grid =
[[133 125 114 119 127 136 121 122 134 121 116 108]
 [134 133 125 146 107 126 115 139 124 124 127 144]
 [135 116 126 120 142 114 125 116 139 120 121 109]
 [134 123 127 112 126 124 125 115 114 119 120 134]
 [138 131 125 139 118 133 130 115 122 128 130 136]
 [121 139 130 111 102 121 128 124 114 136 127 134]
 [139 128 124 119 123 126 122 136 139 114 132 144]
 [137 118 124 104 144 125 109 135 126 134 110 131]
 [114 120 124 112 131 127 123 121 121 123 130 125]
 [126 139 135 147 139 115 130 116 119 121 136 143]]
grid[0, 0] = 133
grid[6, 9] = 114
grid[8, 0] = 114
grid[:, 9] = [121, 124, 120, 119, 128, 136, 114, 134, 123, 121]
grid[1, 3] = 146
grid[:, 11] = [108, 144, 109, 134, 136, 134, 144, 131, 125, 143]
grid[2, 11] = 109
grid[:, 7] = [122, 139, 116, 115, 115, 124, 136, 135, 121, 116]
grid[:, 6] = [121, 115, 125, 125, 130, 128, 122, 109, 123, 130]
grid[2, 1] = 116
grid[6, 11] = 144
grid[7, 0] = 137
grid[3, 0] = 134
grid[6, 6] = 122
grid[0, 5] = 136
grid[8] = [114, 120, 124, 112, 131, 127, 123, 121, 121, 123, 130, 125]
grid[:, 10] = [116, 127, 121, 120, 130, 127, 132, 110, 130, 136]
grid[6, 0] = 139
grid[3] = [134, 123, 127, 112, 126, 124, 125, 115, 114, 119, 120, 134]
grid[7] = [137, 118, 124, 104, 144, 125, 109, 135, 126, 134, 110, 131]
grid[:, 0] = [133, 134, 135, 134, 138, 121, 139, 137, 114, 126]
grid[3, 3] = 112
grid[9] = [126, 139, 135, 147, 139, 115, 130, 116, 119, 121, 136, 143]
grid[9, 1] = 139
grid[3, 11] = 134
grid[7, 2] = 124
grid[7, 3] = 104
grid[1] = [134, 133, 125, 146, 107, 126, 115, 139, 124, 124, 127, 144]
grid[7, 6] = 109
grid[:, 4] = [127, 107, 142, 126, 118, 102, 123, 144, 131, 139]
grid[4] = [138, 131, 125, 139, 118, 133, 130, 115, 122, 128, 130, 136]
grid[8, 11] = 125
grid[9, 10] = 136
grid[9, 7] = 116
grid[5] = [121, 139, 130, 111, 102, 121, 128, 124, 114, 136, 127, 134]

arr =
[[125 132 137 110 136 138 138 116]
 [144 145 112 141 122 116 122 135]
 [132 120 129 128 145 132 145 125]
 [135 135 124 124 125 144 126 127]
 [141 135 115 129 136 128 137 125]
 [139 140 117 143 115 123 114 139]
 [142 142 114 126 118 114 117 120]
 [120 118 134 128 149 126 148 126]
 [124 127 137 119 138 153 140 126]
 [127 119 128 145 114 134 116 145]]
arr[0][0]	125
arr[5]	[139, 140, 117, 143, 115, 123, 114, 139]
arr[7][1]	118
arr[0]	[125, 132, 137, 110, 136, 138, 138, 116]
arr[0][5]	138
arr[:, 1]	[132, 145, 120, 135, 135, 140, 142, 118, 127, 119]
arr[3][3]	124
arr[8][2]	137
arr[:, 4]	[136, 122, 145, 125, 136, 115, 118, 149, 138, 114]
arr[3][4]	125
arr[2][6]	145
arr[9][6]	116
arr[6][6]	117
arr[7][3]	128
arr[7][7]	126
arr[4][7]	125
arr[9][2]	128
arr[1][6]	122
arr[4]	[141, 135, 115, 129, 136, 128, 137, 125]
arr[4][1]	135
arr[8][3]	119
arr[9][5]	134
arr[2]	[132, 120, 129, 128, 145, 132, 145, 125]
arr[6][1]	142
arr[5][1]	140
arr[3]	[135, 135, 124, 124, 125, 144, 126, 127]
arr[2][2]	129
arr[3][2]	124
arr[5][4]	115
arr[9][0]	127
